(in the rows, 128 means zero)
Named moves come first, each a turn or a mirror and shown by rows before and after it. Which of them, in which order, take the first row of each pair that follows to the second? Write the first one first, as in the answered first pair.
V:
[172 131 114 138 126 127 154 131 126 120 128 119 132 136 142 158] -> [160 130 111 114 140 120 147 162 126 123 131 125 127 123 137 153]
[128 114 127 107 133 104 127 146 144 117 127 127 125 115 125 118] -> [149 122 131 145 109 112 129 104 139 118 130 116 128 131 125 125]
[160  89 113 167 134 157 162 144 121 114 143  93 116  95 118 137] -> [149  85 110 154 145 154 160 161 125 115 147  98 115  90 117 135]
K:
[183 100  71 114  98  97 112 139 117 146 127 118 116 131 118 108] -> [167 135  82  88 129 130 119 165  92 161 137 138 133 121 139  98]
[117 143  86  98 127 128 104 104 101 185 104 162 126 140 137  76] -> [128 113  83 115 102 104 104  82 118 176  99 150 113 147 124  84]
[152 131 147 137 134 117 125 127 153 118 156 103 149 132 106 159] -> [147 153 150 123 152 138 129 139 142 125 167 113 154 129 119 154]
[130 170 135 117 159  93 106 135 142 123 147 138 140 117 114 123] -> [142 148 130 131 143  73 102 119 154 116 143 130 134 123 108 130]
P:
[184 126  96 138 133 115  94 108 116 158 152 119 125 113 106 119] -> [171 118 109 161 100 103 109  81 132 145 134 113 122 127 109 126]
[121 152 142 132 140 162 133 150 101 123 127 118 155 120 157 127] -> [118 156 119 105 137 117 107 143 111 139 120 141 146 113 143  96]
[132 138 155 160 119  88 119  79 153  73 140 134 140 118  97 163] -> [149 144 162 159 158 142 128 116 132  73 169 125 147 110 104 180]
[158 101 178 131 122  89 113 110 132  95 129 116 127 102  89 151] -> [166 105 184 130 138 117 119 128 124  96 138 103 131 100  94 163]

(2 to 3 moves a pair)
[108 152 139  78 151 107 146 122 115  99  97 132 123 135 133 131] -> [133 138 136  77 179 125 145 146 106 104 122 114 124 122 127 143] : K then P then P
[159 138 124 151 108 117 110  63 106 153 143 126 125 120 109 109] -> [156 162 140 148 131 169 133  88  87 151 153 124 137 120 127 122] : P then K
[129 108  95 148 119 121 109 133 140 140  95  94 121 136 130  99] -> [134 114  90 137 135 127 100 145 133 147 104  97 121 126 126  95] : P then P then P
[122  90 108  91 167 146 130 215 124 147 115 133 131  96 125 113] -> [154 148 134 161 136 208 152 112  86 164 128 123 153 132 162 130] : V then K
[163  69  94 127 134 154 129 162 109 145 128 107 109 137 136 132] -> [145  97  89  94 148 142 113 171 104 163 128 138 111 124 138 107] : P then K
[155 175 146 123 165 132  98 138 106 131 156 124 148 114 122 134] -> [179 138 143 158 130 110 104 114 129 115 148  99 137 126 100 151] : K then P
[121 138 139 128 105  68 101  93 153 114 127 144 130 124 108 115] -> [116 161 179 144 132 164 143 124 127 101 142 127 153 134 141 152] : P then K
[146 113 115 134 180 153 120 198 122 153 150 128 139 116 137 106] -> [ 89 150 147 136 148 169 149 165 127 135 114 150 154 136 173 103] : P then P then K
[180  95 189 136 165 202 159 153 125  98 143 100 133 128 149 167] -> [200  61 122 102 153  77  84 134 147 132 139 120 101 105  95 112] : P then K
[111 110 128 165 124 137 113 103 129 151 111 159 122 141 127  98] -> [102  93 137 169 125 147 129 124 139 131 107 144 116 144 128 117] : V then K then P
[157 156 118 109 112  65 132 153 122 141 147 116 112  93  92 126] -> [139 155 135 132  77  59 147 117 138 121 119 116 110 110 105 137] : K then P
[129 130 110 139 127 121 135 115 151 136 125 146 153 159 145 155] -> [142 125  93 136 137 110 121 121 150 144 137 148 148 150 136 148] : P then P then K
[159 128 156 162 123 183 153 118 113 119 152  96 129 137 141 159] -> [125 174 116  90 137 102  96 117 114 159 141 161 126 108 131  83] : P then P then K
[ 75 196 185 149 103 142 154  53 127 106 105 141 167 145 158 138] -> [113 224 152 121 143 130 109  51  97 157 142 160 166 124 146 101] : P then P then V
[159  94 115 111 141  62 116 154 145 112 162 119  88 118  95 137] -> [119 146 147  82 179 125 141 195 116 105 166 140 110 116 133 136] : P then V then K
[134  96 113 148  98 128 117  91 108 142 117 122 127 147 131 116] -> [136 102 104 130 118 119 108 100 102 152 124 131 123 136 126  99] : P then P then P
[132 175 131 164 117 125 128  60 101 144 136 146 149 125 150 119] -> [ 90 145 163 158 113 153 172 115 129  94 108 131 147 129 162 154] : V then P then P
[138 118 101 128 145 142 124 151 111 157 145 124 141 128 135 125] -> [114 113 107 142 101 111 130 110 130 138 116 133 136 145 139 118] : P then K then P
[114 121 117 111 171 155 126 169 111 139 159 106 136 101 121 108] -> [ 89 123 105  98 138  95 107 138 128 141 129 134 125 100 115  81] : P then K
[114 169 134 116 141 134 126 134 118 134 131 159 141 127 133 113] -> [118 118 119 117 123  85 116 141 147 123 121 146 124 122 107 116] : K then V
[159 161 126 195 139 116 106  63 141 135 189  74 151 132 116 158] -> [134 204 111 141 163  90  77  76 128 162 188 120 158 111 117 115] : K then P
[180 127 115 148 173 221 131 164  97 173 141 109 128 137 154 161] -> [175 111  60 111 144  86  66 123 125 203 114 147  98 119 112  99] : P then K
[136 122 137  93 168 116 155 176 156 102 132 140 122 110 114 133] -> [116 136 154 102 152 128 170 159 161  89 116 144 127 120 133 136] : P then P then K
[129 174 167 125 156 127 138 139 147  82 158  84 141 112 104 174] -> [128 163 141 109 144  64 108 120 159  96 148 101 127 101  82 146] : K then P then P
[120 159 141 150 118 177 131  90 104 145 133 125 120 155 140 140] -> [ 84 126 117 107 107  92 106 118 143 134 101 147  98 133 113 111] : V then P then K
[ 72 169 135 117 105 119 130 101 125 110  99 167 140 147 148 123] -> [104 128 142 160  82 126 144  90 136  91 102 125 135 159 135 156] : P then K
[150 168 167 186 150 122 124 104  93  99 143 105 165 110 117 155] -> [136 165 169 186 127  94 117  79 108  92 127 110 161 113 114 151] : P then P then P
[164 119 152 129 168 122 122 184 140  95 162  95 139  94 103 169] -> [108 180 165  91 175 125 123 183 132 102 139 145 157  93 129 138] : P then P then K
[134  52 104 123  90 131 132 142 129 128 125  75 106 156 128 136] -> [ 96 105  92  61 118 105 107 158 112 155 116 129 111 137 137  87] : K then P
[188 123 120 153 150 133 112 119 117 138 168 106 127 119 116 141] -> [165 151 113 121 166 124  98 125 105 153 166 138 131 106 119 118] : P then K
[136 121 136 156 123 101 132 107 146  98 121 183 110 146 149 142] -> [151 116 144 171 139 138 143 127 135  94 139 164 116 148 154 161] : P then K
[115 110 147  90 180 189 130 177 115 107 179 136 130 114 166 154] -> [100  63 147 142  83 109 131  91 174  72 123 121 106 147 145 163] : P then K then P
[ 69 147 143 105 116 159 169 169 119 115  89 146 131 131 155 126] -> [115 108 138 132 131 184 174 192 114 113 119 104 125 134 142 159] : K then P
[131 171 163 131 136 177 132  96 104 123 138 113 152 138 141 144] -> [146  96 139 143  96  99 119  96 153  97 118  87 118 137 100 152] : V then K
[100 146 132 143 143 197 162 126 133 134 106 132 140 128 176 131] -> [138  85  88 157 102 100 121  88 169 140  93 118 109 125 126 111] : P then K
[129 105 122 163  84 109 144  87 141 129 105 118 112 145 136 135] -> [126 117 100  91 151 102 113 168 123 156 125 145 112 108 124 104] : P then V then P
[144  75 173 162 116 151 131 120 126 100 131  80 114 166 118 148] -> [130  71 155 152  91  93 111  96 143 107 114 101 102 162 107 118] : P then P then P
[130 120 126 156  91 126 138  92 132 114  94 118 114 156 134 122] -> [131 119 114 143  92 101 124  91 136 122  95 130 110 149 126 107] : K then P then K
[118 145 142 105 150  99 104 144 136 120 158 149 142 100 109 141] -> [126 143 157 120 154 129 120 153 125 111 163 136 144 106 116 159] : P then P then P
[108  94 117 104 145 124 119 173 142 123 112 133 117 110 120 126] -> [ 99  97 137 119 137 154 140 167 141 105 105 128 124 121 135 145] : P then P then K
[ 89 139 104 109 153 149 112 107  96 155 135 153 142 124 152  73] -> [ 96 136 114 145 122 152 122  66 103 148 124 144 142 147 158  89] : V then P
[157 112 112 132 180 147 123 173 121 137 171 101 141 111 122 158] -> [108 111 111 142  94  61 117  93 166 118 107 129 129 134 119 132] : P then K then P
[124 126 146 131 131  67 120 131 148 122 125 151 110  88  70 136] -> [140 130 170 149 158 142 149 159 128 115 148 125 124  92  87 174] : P then P
[ 89 132  83 124  54  65 113  57 134 149  84 195 115 139 129  57] -> [ 65 151  82  75  99  74 112 113 123 154  88 213 122 122 134  41] : V then K
[128 141 145 153  98 116 122  82 137 153 103 114 148 122 176  99] -> [126 159 152 141 123 152 128 101 121 159 114 118 158 117 189 101] : K then P
